M: a few groups of rows, each row roughly a mix of its group's hidden directions
M (140 x 10)
[[ 22  14   5   6   3  -4  15 -12  15 -13]
 [ 17   0   2  27   3   0 -12 -12 -11  10]
 [  0 -19 -16 -26  -6  -1   6 -13   1   3]
 [  5   8  -4 -11 -22 -21 -15  -9  -3   9]
 [-10 -13  -9   3  24  21   3   2   9  -7]
 [  4   5   9   4 -14  -7 -21   8  -9 -24]
 [  2   7  20  13  11  19 -18   7   6   0]
 [ -9 -10   1 -27  -3  -3   7  22   9  -3]
 [  8  10  18  -3 -13  -2 -16   9   5 -22]
 [ -5   9   1   7 -17  23  -6  16 -16   0]
 [-10  -4 -18 -14  -2  15   1 -13  21  -9]
 [ -4  -2 -14  23 -13   5  -1 -14   0  20]
 [ 15  -4  -1 -16   7   4  10  22  15  12]
 [  7 -26  12  -5  -7  12   2  11   2  18]
 [  0   3 -11 -18 -14   1   6  26  13  -3]
 [-13 -11  13 -10  24  -5  -9  -1  -5 -16]
 [  0 -11 -13  -1 -18  10 -19  14   3 -16]
 [ -4  -6 -11 -25 -11  -4  -3  -3  16 -18]
 [ -3   6  13   9  26   1  -8   7  -5 -20]
 [  6   3  12 -16  14   3  10  11   9  24]
 [-28   6 -14   0  -6   9 -13  -4 -12  10]
 [ 12   8 -21 -11   7 -11  -7 -13  14 -13]
 [  3   9   9  -3   4  -5  32   8  14  -7]
 [ -7  17 -10  -9 -20   3 -11  -4  16 -14]
 [ -4  -3  -5 -11 -18   8   1  30   8  -2]
 [ 14  -9  -8 -17  -8  12   7  17  18   0]
 [-16  14   5  16   5   3  -1 -24 -15   3]
 [  9 -25 -21 -11   3  -6  -2  -9  -7  10]
 [  0  -1  10  -9  10  15  26  11  15   0]
 [ -3  -3   9  26  24   6  -7   2   1 -10]
 [  3  -8  -7   3   0  -5 -18   8 -16  27]
 [ -3   4  -1  14  -9  13 -21  16  -1 -18]
 [  2  12 -17 -14   4   4  -5 -25  11   7]
 [-15   5   1 -24   9  -2  -5  13 -11 -17]
 [-15  20   6  -2 -13 -17   7  19  -1   1]
 [ -3  10   7 -25 -11 -14  -1  -9  12 -14]
 [ -1   2 -26 -22   9   8  -7   9   7   6]
 [ 14   1 -20 -12  -2 -10 -12 -19  10 -10]
 [  6  -2   7   9   1   3  24  -8   8 -26]
 [  5 -13  -3 -11  -2  -2  21   8  22 -14]
 [  5  -3  -4 -32   2  -1   2   5  19   8]
 [  1  17  15  -6  20 -18   9 -10   1  -4]
 [ 15 -17  17  20   2  14  -4   4   8  -4]
 [  1 -10 -16   6  -6   9 -12 -16   0  24]
 [  0  -2   5  18 -18  12 -11 -14   3  19]
 [ -3   6 -28   5 -13 -10 -14   2  -9 -12]
 [-11  -5   2  18  -4   2 -12 -24 -16   0]
 [ -6 -16  -1  -8   6   9  -2  11  -9  29]
 [ 14 -13  -1 -27   8   6  -9  13   2  -7]
 [  3   1  -3  -5   8 -17  15 -22  -8  18]
 [ 17  21   6   9 -11  -6  12   0   2  20]
 [  8  -5   4   1  18  -4 -12 -18  -4  24]
 [  3   2  23   7  12  -5  22  -1   3  15]
 [  9  -8  -9 -21   6  12 -16 -10 -18  -5]
 [-19  10  13  -1  22   7 -18  -3   4  -3]
 [  1 -29 -17  -5 -15   5  -2  11  -4  -1]
 [ -9   7  10   5  -5   0  -6 -25 -24  -4]
 [ 12 -14   5 -17  -4  15 -14  17  11   0]
 [ -4   6  12  16  18  -9   0 -22 -11   4]
 [-15  16   8  -2   1   4 -12 -20 -20   0]
 [  5   2   8  16  -9  -1 -20  17 -14 -14]
 [ -3 -19   3  20  -4   7 -12 -12 -18   8]
 [-21  19  11   4   1  -1   1  17  17   6]
 [ 12  11 -13  12   3 -17  17 -11 -15   5]
 [ -6  15  -1 -12  21 -13  13  -9   7 -14]
 [ 15   0   2 -15   6   1  14  24  17   4]
 [  7  28   8  14  14  -1  14  -1   1   2]
 [ 21  10   7   0 -22   7   4  12  14  -8]
 [-12  -7  26  16  -4  -4   5   6 -13 -12]
 [ 20  -8 -23  12   1   2  15   9   8  -5]
 [ 24  -1  -3  21   4  10  -4 -18   3   5]
 [-25  -4   7  -5   1   3 -28   1  -4   3]
 [-23   4 -12  -5  -8  16 -11  20  -2   0]
 [ 10   1   1  17  -2   4   8   1  -8  32]
 [-11  21 -16 -17   0 -18   3  -7  -4   0]
 [ 23  -7 -18   7   7   2   2 -21  -4   8]
 [-29  -6  -3  -1 -10  -2  -7 -10 -15 -11]
 [ -7   5   4 -13 -10 -28  15 -11  -1   4]
 [  1   0  -4  -5 -26   3  -6  24   8 -11]
 [ -6  -9 -22  -4  -6  12 -11 -10 -22  -1]
 [  4   5  18 -17  -9  -7  -7   6  10 -23]
 [ 25 -10   7   9   2  12  12   7  16  -9]
 [  5  -8  14   7   3   4   9  30  -4  12]
 [ -3  -8  -1  -9 -31  -3 -10  18  -2  -3]
 [-15   9   2   2  -2 -10 -16 -25 -14   6]
 [  9  -6  -1  23 -22  16  -4  -9  -8   0]
 [  9  -9  12 -17 -15  -7  -4   5   4 -24]
 [-24   2 -18  -5   2  -4 -15  -5 -17  -5]
 [ -7   0  14 -28  -7 -19  -4  -7   2  -4]
 [ -5  -2 -11 -16  -8  14   2   0  25 -16]
 [ -4  10  17  24   2 -11  -5  -5 -19   1]
 [ -7   8 -13   5   2   6 -10 -32  -6   7]
 [-17  13  13  18 -17   9   0   7  -6 -12]
 [  7 -15   3 -18  -4  14   6  -1  23 -11]
 [  6  -4   9 -22   2 -23  11 -12  -3 -12]
 [-11  -7   3 -14  -3 -15 -11  20 -12  16]
 [ 22  -4  11 -11  -6 -13  12 -20   0   6]
 [ 15   2   4   0  -2  18 -15 -21 -16  -1]
 [ 16  10 -14 -12 -15  18   8  -7   0 -11]
 [-25  16   8  -2   4  -3  16  13  -8  -8]
 [ -1 -14  28   9  -9 -13  -6   4  -8 -10]
 [-12 -16  -1   1 -19  -4   3   3 -21 -16]
 [  6  13   1  -6  -6  -5  29  -2  10 -17]
 [ -7 -16  -4 -18 -14 -20  -2 -12  -4  10]
 [  8  17 -12  13   9  -9  15 -16  -7  13]
 [  3 -33  13  -5  -6   9   2   8   4   0]
 [ 19 -10  -9 -10  -3  -6  17 -20   3 -13]
 [  3  -2 -19  19  14   9  17  -1  -4  15]
 [-20 -13  -5 -21  -6  11   7  -8   9 -12]
 [-16   1   4  17  12  -1 -18  -9 -20   5]
 [ 12  -6 -10  -3  11  -8  12  17  24   6]
 [  7  12   0  20   2   0   1 -20   9  20]
 [  5   3  11  -6  13 -17  12  13  23   3]
 [  1 -22  -3   7  20  11 -18 -10  -2   6]
 [-14 -11 -18 -17  16   4 -10   5  -2  15]
 [  8  14   9  -9  -9 -13  27  -4   9  -1]
 [ -7 -10  24  -5  -9  -9  -7   1  16  17]
 [  2  12  19  -4  16 -22  11 -11   2  -3]
 [ 17   1   0 -10  21 -11   0 -18   8  15]
 [-18  -1  28  -9 -11  -3  -9   8   2   0]
 [ 13  19  -6  18   6 -11 -12  -7 -10  14]
 [ 13  10 -21   5   0  -5  27  -5   4  -1]
 [  5   0   4  25 -20  14  -5 -11  -1   9]
 [ 16  10   6  10 -28  -6  -9   9  -6  -3]
 [ 12  -6   3  18   4  -2 -22 -20  -2  -9]
 [ -3   2  -4   8 -14  13 -16  21   5 -19]
 [  3 -20  15   4 -15  12  17  13   5  -9]
 [ 18  -3   7   7   5  11  20  17  14  -8]
 [ -3  23 -10   6   8 -10   9 -17  -2  16]
 [  6  12   0  -9 -16 -13  13  15  17 -12]
 [  0  -6  -7  20   7  27  16   1  -4   2]
 [  9  14  -8  -9 -26  16  -5  11  -5   0]
 [-13  12  16  24  12  -3  -5  13  -6   1]
 [ 10   7  17   7  -1   7 -11 -14  15  21]
 [  9   5  17  15 -14  14  -8 -18 -11  -2]
 [  1   2  -9  15 -10  12   8  25  14  -7]
 [-10  -8 -24 -25  -3  -8  -7  -6  -2   4]
 [ 25   2  -2  -5   5   2  11  18  19  -1]
 [ -7 -12  20 -17  -7  -4 -17   8   0 -16]
 [ -5 -29   4  -2 -12  -2 -18  -2 -12   7]]
which group is each row in? (one row of each group first)
[ -1 -26 -16   0 -17   2   0   3 -16  -8]
Q
[-12  -6   4  20   9   0 -10  21   6 -16]
D
[-10   2   3  25  -1   4  -7 -20 -18  -2]
R
[  8 -24  -7  15  -1  17 -12  -5 -11  -4]
P

[-13  -3 -16   6   5  27  15  -6  -2  -2]
R
[ -5   7   2   2   4 -22   4 -10 -19  21]
P
[ -8  -2 -31   1   0  15  -7   8   1  10]
Q
[  6   0   8  21  19  -1  -3  14 -17 -12]
P
[-17 -15  -6   0 -15   7 -18   2  -8  19]
P
[  9  -6 -24  -8 -13  -2 -12  -9  11 -15]
R
[ -1  -1  10  20 -15   4  -2  12   1 -25]
D
[  5  -1   1  -6 -22  -3   7  23  16 -12]
D
[ -3  -3   1   1   2   2  -4 -30 -22  10]
D
[  9 -16  -5  -9   4 -12  13  22  15  -6]
Q
[ -2   5  13 -18  -7 -19 -10 -15  11 -12]
R
[-13   5  10  12   3  -4 -11 -21 -19  13]
R
